In the data rows, the value 128 means zero.
Some points:
[102 101 101 185 209 207 172 141 101 101 101 101 103 102 103 220 155 101
 101 102 172 160 215 101 113 182 100 116 134 252 172 134 130 102 179 129
 101 111 103 190 117 120]
[185 144 101 101 134 139 158 101 101 140 139 143 227 117 101 102 140 170
 101 111 103 133 179 101 111 102 143 100 144 102 162 101 145 135 102 102
 177 101 103 100 101 102]
[102 101 101 150 151 101 135 131 139 216 101 111 110 108 101 102 101 115
 133 111 103 101 105 101 104 146 128 100 103 102 101 121 153 102 120 102
 124 101 199 100 130 102]
[127 146 182 108 101 101 101 101 101 101 171 134 103 201 185 159 209 115
 169 196 103 130 105 206 145 157 100 169 103 102 101 101 130 244 192 205
 159 159 103 110 101 155]
[102 135 184 140 101 101 101 101 101 103 174 132 103 228 169 130 169 101
 153 194 103 112 105 173 139 167 100 182 158 121 116 101 172 197 199 204
 151 130 105 100 101 114]
[102 101 104 182 118 127 166 135 125 101 101 133 103 102 101 179 110 101
 101 102 197 136 177 115 100 130 100 140 148 196 101 178 102 134 126 159
 101 104 103 174 101 102]
[102 101 103 146 135 101 118 121 137 115 101 101 103 102 101 177 101 146
 164 127 103 150 140 101 153 121 100 138 103 171 101 125 121 102 122 102
 101 195 112 164 101 121]
[133 164 140 138 101 136 101 171 143 101 159 183 144 102 184 102 126 131
 101 134 186 101 105 163 100 102 171 114 126 102 101 193 102 121 102 176
 133 101 133 116 140 129]
[198 156 101 101 131 165 163 101 101 124 153 120 205 105 101 159 169 151
 101 102 103 141 212 101 129 102 128 100 103 102 181 101 130 127 102 102
 160 101 103 100 101 102]
[102 202 174 101 130 101 159 133 148 122 163 101 103 153 101 102 101 101
 179 134 104 180 129 101 136 102 190 102 171 102 124 101 102 102 102 102
 101 179 170 161 189 190]
[210 134 101 101 153 123 150 101 101 152 142 114 172 106 101 102 123 131
 101 106 103 114 160 101 118 102 141 100 103 102 167 101 102 102 102 102
 171 101 117 100 133 105]
[102 101 101 179 136 110 178 101 103 101 101 153 103 102 101 178 101 101
 126 102 138 123 175 101 100 156 100 173 189 207 110 154 114 102 170 135
 101 133 103 144 101 102]
[102 204 189 101 101 159 101 135 101 101 164 101 107 156 195 117 219 101
 101 120 103 146 121 218 167 102 124 100 103 102 138 101 102 145 122 192
 145 101 152 131 166 239]
[123 101 101 155 109 101 101 101 111 186 103 117 103 102 101 146 101 177
 185 170 103 101 121 101 135 143 100 174 109 179 101 138 162 125 109 102
 101 180 103 147 101 102]
[192 168 101 101 127 111 169 101 101 157 182 135 223 114 101 104 119 165
 101 126 103 145 143 101 133 102 156 100 104 102 177 101 110 102 102 102
 180 101 103 100 101 102]
[173 101 101 101 183 134 101 159 171 123 130 101 103 102 193 102 142 156
 101 102 112 101 105 159 169 106 100 100 103 116 112 142 111 135 102 102
 205 111 185 140 101 138]
[102 124 185 105 101 144 154 101 101 101 101 128 114 201 101 116 101 101
 134 102 142 191 138 117 100 128 165 114 187 129 169 101 122 102 150 171
 101 104 113 124 193 154]
[156 101 101 114 191 183 101 180 202 101 101 101 103 102 182 124 199 133
 101 102 103 101 105 177 186 102 100 100 103 154 105 107 109 147 102 102
 204 114 147 157 101 162]
[102 172 174 101 140 113 135 116 158 101 151 101 103 139 115 109 121 131
 125 121 104 178 126 115 167 102 134 100 103 107 138 115 102 102 102 102
 124 157 180 164 199 210]
[132 101 101 115 159 111 106 120 148 237 101 101 136 143 171 102 101 101
 140 102 129 101 105 138 100 223 107 100 103 102 163 101 215 102 183 102
 111 101 255 100 193 115]
[102 209 203 101 101 101 101 142 143 101 192 126 113 194 106 102 101 103
 180 209 103 169 116 121 127 102 179 148 138 102 109 101 102 102 102 111
 109 169 152 132 175 182]
[111 122 152 117 101 101 101 101 101 153 163 109 103 155 106 168 136 183
 153 200 103 101 124 110 179 161 100 161 123 102 101 109 145 166 146 122
 126 161 103 132 101 115]
[102 120 166 101 192 101 174 120 158 107 101 101 103 123 101 112 101 101
 153 103 109 179 136 101 159 106 129 100 118 136 154 120 102 102 102 102
 101 160 166 173 179 176]
[102 118 116 165 110 171 136 141 128 101 101 145 128 107 130 135 125 101
 101 102 197 142 123 149 100 116 129 143 170 152 120 151 102 102 136 200
 101 101 103 127 131 102]
[190 150 101 101 131 127 154 101 101 139 167 120 203 102 101 118 128 165
 116 116 103 134 169 101 116 102 152 100 103 102 168 101 110 104 102 102
 177 101 103 100 101 102]
[102 101 132 122 191 101 185 111 136 101 101 101 103 111 101 176 101 101
 150 102 103 200 154 101 151 161 100 106 130 191 169 125 128 102 129 102
 101 145 127 181 128 134]
[102 101 165 161 101 147 117 122 101 101 101 167 103 175 141 143 141 101
 101 102 161 144 108 117 100 127 150 133 201 127 142 101 120 123 176 224
 101 101 103 106 153 139]
[198 143 101 101 138 171 172 101 101 111 142 155 211 102 101 165 173 134
 101 102 103 134 193 101 100 102 130 111 127 102 179 101 147 139 102 115
 167 101 103 100 101 102]
[102 123 108 207 101 139 123 187 140 101 101 205 140 102 147 102 109 101
 101 109 201 101 105 147 100 102 167 186 157 109 101 198 102 146 102 191
 101 101 103 119 109 102]
[102 101 164 132 101 101 196 112 101 113 101 163 103 152 101 129 101 101
 134 113 141 170 134 101 100 128 163 162 204 135 126 143 102 102 131 111
 101 123 103 129 160 102]
[102 101 176 140 101 101 101 101 101 101 182 101 103 154 145 196 190 157
 152 179 103 128 138 162 180 119 100 179 103 133 101 101 165 238 149 186
 140 190 103 111 101 129]
[102 152 145 141 101 146 162 172 165 101 101 178 148 109 141 102 101 101
 101 102 197 127 108 115 100 102 207 130 166 105 101 152 102 102 102 143
 101 112 103 120 165 103]
[116 181 137 115 101 160 101 180 118 101 134 189 161 102 163 102 110 128
 101 118 238 101 110 153 100 102 171 162 139 102 101 187 102 145 102 187
 119 101 105 100 111 102]
[136 147 138 124 101 129 101 150 122 101 121 201 141 125 187 102 130 121
 101 134 200 101 105 167 100 102 186 161 164 102 101 143 102 146 102 202
 123 101 105 100 127 102]
[166 101 101 101 118 126 106 101 104 156 101 120 163 117 101 102 113 101
 123 102 103 101 105 124 100 139 112 100 103 102 170 101 166 125 105 102
 169 101 141 100 158 102]
[102 206 207 101 101 139 101 129 123 101 194 101 107 146 170 104 186 116
 119 151 103 161 105 192 171 102 147 100 104 102 151 101 102 102 102 138
 128 145 123 147 166 221]
[120 101 101 139 101 101 101 165 205 141 105 131 103 102 105 102 101 170
 101 106 192 101 105 101 100 102 103 128 103 113 101 216 102 113 102 102
 105 133 130 149 101 102]
[144 141 112 101 168 110 101 176 194 131 152 101 103 102 163 102 131 193
 101 119 103 101 107 144 207 102 100 100 103 102 101 157 102 102 102 102
 191 119 147 137 124 174]
[102 155 184 101 107 101 155 101 101 121 146 109 118 191 101 102 101 101
 190 157 111 174 105 101 115 108 157 104 166 102 129 101 117 102 102 102
 101 158 164 140 193 163]
[170 147 101 101 145 152 139 101 101 159 144 137 216 128 101 102 137 128
 101 119 103 116 120 117 100 102 159 100 103 102 180 101 138 108 111 105
 145 101 103 100 120 102]
[127 101 106 206 114 159 101 159 127 183 101 101 103 161 227 102 101 101
 138 102 128 101 105 236 100 255 100 100 112 137 139 101 244 133 251 139
 108 101 255 100 171 142]
[127 101 101 101 189 181 101 183 175 124 101 101 103 102 177 113 148 152
 101 102 103 101 105 167 190 109 100 100 103 123 116 141 111 121 102 102
 169 105 174 150 101 163]
[204 120 101 101 135 166 147 101 101 130 155 136 200 110 101 134 175 137
 101 102 103 141 171 101 103 102 120 118 104 126 192 101 134 126 112 102
 139 101 103 100 105 102]
[102 134 143 157 101 101 102 101 126 176 135 165 115 184 101 102 101 121
 208 215 107 139 105 101 106 124 163 166 180 102 101 120 104 102 120 102
 101 160 110 117 119 102]
[102 101 101 161 109 101 142 111 144 192 111 128 103 128 101 111 101 168
 206 180 103 106 105 101 128 157 114 164 129 102 101 150 170 124 102 102
 101 182 122 120 101 102]
[102 131 101 114 101 101 109 113 151 148 113 118 103 102 101 123 101 174
 134 170 121 101 105 101 100 113 100 171 104 150 101 178 117 133 102 102
 102 172 103 146 101 102]
[155 101 101 169 115 129 101 160 113 150 101 117 103 102 175 102 101 101
 106 102 122 101 105 161 100 185 100 100 103 122 101 121 200 165 184 102
 112 101 172 100 101 102]
[122 119 101 132 101 101 147 180 164 160 142 180 139 102 101 102 101 166
 101 167 181 101 106 101 100 102 158 136 159 102 101 213 102 102 102 102
 101 148 126 142 107 102]
[121 101 134 130 101 101 101 101 101 137 125 101 103 139 110 183 168 164
 188 186 103 114 107 141 189 139 100 184 103 167 101 101 141 216 158 156
 140 155 106 121 101 121]
[141 101 101 101 184 146 101 197 191 101 101 101 103 102 164 120 145 138
 101 102 140 101 112 150 174 106 100 100 103 118 101 163 102 102 102 102
 133 136 128 163 101 144]
[102 104 152 103 189 164 154 129 101 101 101 101 103 174 111 178 147 101
 113 102 114 194 179 133 131 114 100 100 143 180 199 101 107 102 190 149
 101 127 128 127 206 182]
[102 101 157 138 118 101 101 101 101 150 114 101 103 143 101 167 106 101
 223 159 103 108 110 101 167 180 100 162 103 172 109 101 165 142 175 102
 125 152 116 131 101 102]
[137 101 101 185 119 143 128 109 105 101 101 144 103 102 120 183 122 101
 101 102 178 103 199 118 100 147 100 170 142 227 101 160 150 161 157 172
 101 117 103 155 101 102]
[107 101 101 168 106 101 101 101 112 168 101 110 103 114 101 171 101 153
 180 159 103 104 143 101 133 199 100 168 103 196 101 121 187 171 175 102
 101 181 103 125 101 102]
[102 172 124 134 101 114 171 179 170 101 148 187 147 102 105 102 101 117
 101 122 206 120 110 101 100 102 182 149 176 102 101 169 102 102 102 102
 101 124 112 123 156 113]
[102 149 141 101 147 118 106 142 197 101 173 101 103 102 159 115 122 182
 101 128 103 147 105 139 184 102 134 100 103 102 105 158 102 102 102 102
 126 149 159 180 162 214]
[177 101 101 130 127 137 101 101 101 145 104 127 178 119 137 102 122 101
 101 102 117 101 109 133 100 130 112 100 103 102 153 101 145 153 144 133
 169 101 107 100 101 102]
[183 101 101 101 132 166 113 101 101 123 102 136 173 139 101 102 136 104
 110 102 103 101 105 127 100 146 118 100 134 108 159 101 152 155 155 115
 139 101 112 100 106 102]
There is one direction along which these points spread out most. How many in every 100 of the points above lie lower along it than each point below? Round to a whole number. More than half of the points above lie lower than the first one.
[132 101 101 115 159 111 106 120 148 237 101 101 136 143 171 102 101 101
 140 102 129 101 105 138 100 223 107 100 103 102 163 101 215 102 183 102
 111 101 255 100 193 115] 62
[144 141 112 101 168 110 101 176 194 131 152 101 103 102 163 102 131 193
 101 119 103 101 107 144 207 102 100 100 103 102 101 157 102 102 102 102
 191 119 147 137 124 174] 19
[183 101 101 101 132 166 113 101 101 123 102 136 173 139 101 102 136 104
 110 102 103 101 105 127 100 146 118 100 134 108 159 101 152 155 155 115
 139 101 112 100 106 102] 29
[102 155 184 101 107 101 155 101 101 121 146 109 118 191 101 102 101 101
 190 157 111 174 105 101 115 108 157 104 166 102 129 101 117 102 102 102
 101 158 164 140 193 163] 60
[102 209 203 101 101 101 101 142 143 101 192 126 113 194 106 102 101 103
 180 209 103 169 116 121 127 102 179 148 138 102 109 101 102 102 102 111
 109 169 152 132 175 182] 72
[198 156 101 101 131 165 163 101 101 124 153 120 205 105 101 159 169 151
 101 102 103 141 212 101 129 102 128 100 103 102 181 101 130 127 102 102
 160 101 103 100 101 102] 5
[102 206 207 101 101 139 101 129 123 101 194 101 107 146 170 104 186 116
 119 151 103 161 105 192 171 102 147 100 104 102 151 101 102 102 102 138
 128 145 123 147 166 221] 48
[102 131 101 114 101 101 109 113 151 148 113 118 103 102 101 123 101 174
 134 170 121 101 105 101 100 113 100 171 104 150 101 178 117 133 102 102
 102 172 103 146 101 102] 69
[116 181 137 115 101 160 101 180 118 101 134 189 161 102 163 102 110 128
 101 118 238 101 110 153 100 102 171 162 139 102 101 187 102 145 102 187
 119 101 105 100 111 102] 24
[127 146 182 108 101 101 101 101 101 101 171 134 103 201 185 159 209 115
 169 196 103 130 105 206 145 157 100 169 103 102 101 101 130 244 192 205
 159 159 103 110 101 155] 97
[177 101 101 130 127 137 101 101 101 145 104 127 178 119 137 102 122 101
 101 102 117 101 109 133 100 130 112 100 103 102 153 101 145 153 144 133
 169 101 107 100 101 102] 26
[102 101 101 150 151 101 135 131 139 216 101 111 110 108 101 102 101 115
 133 111 103 101 105 101 104 146 128 100 103 102 101 121 153 102 120 102
 124 101 199 100 130 102] 47
[166 101 101 101 118 126 106 101 104 156 101 120 163 117 101 102 113 101
 123 102 103 101 105 124 100 139 112 100 103 102 170 101 166 125 105 102
 169 101 141 100 158 102] 21
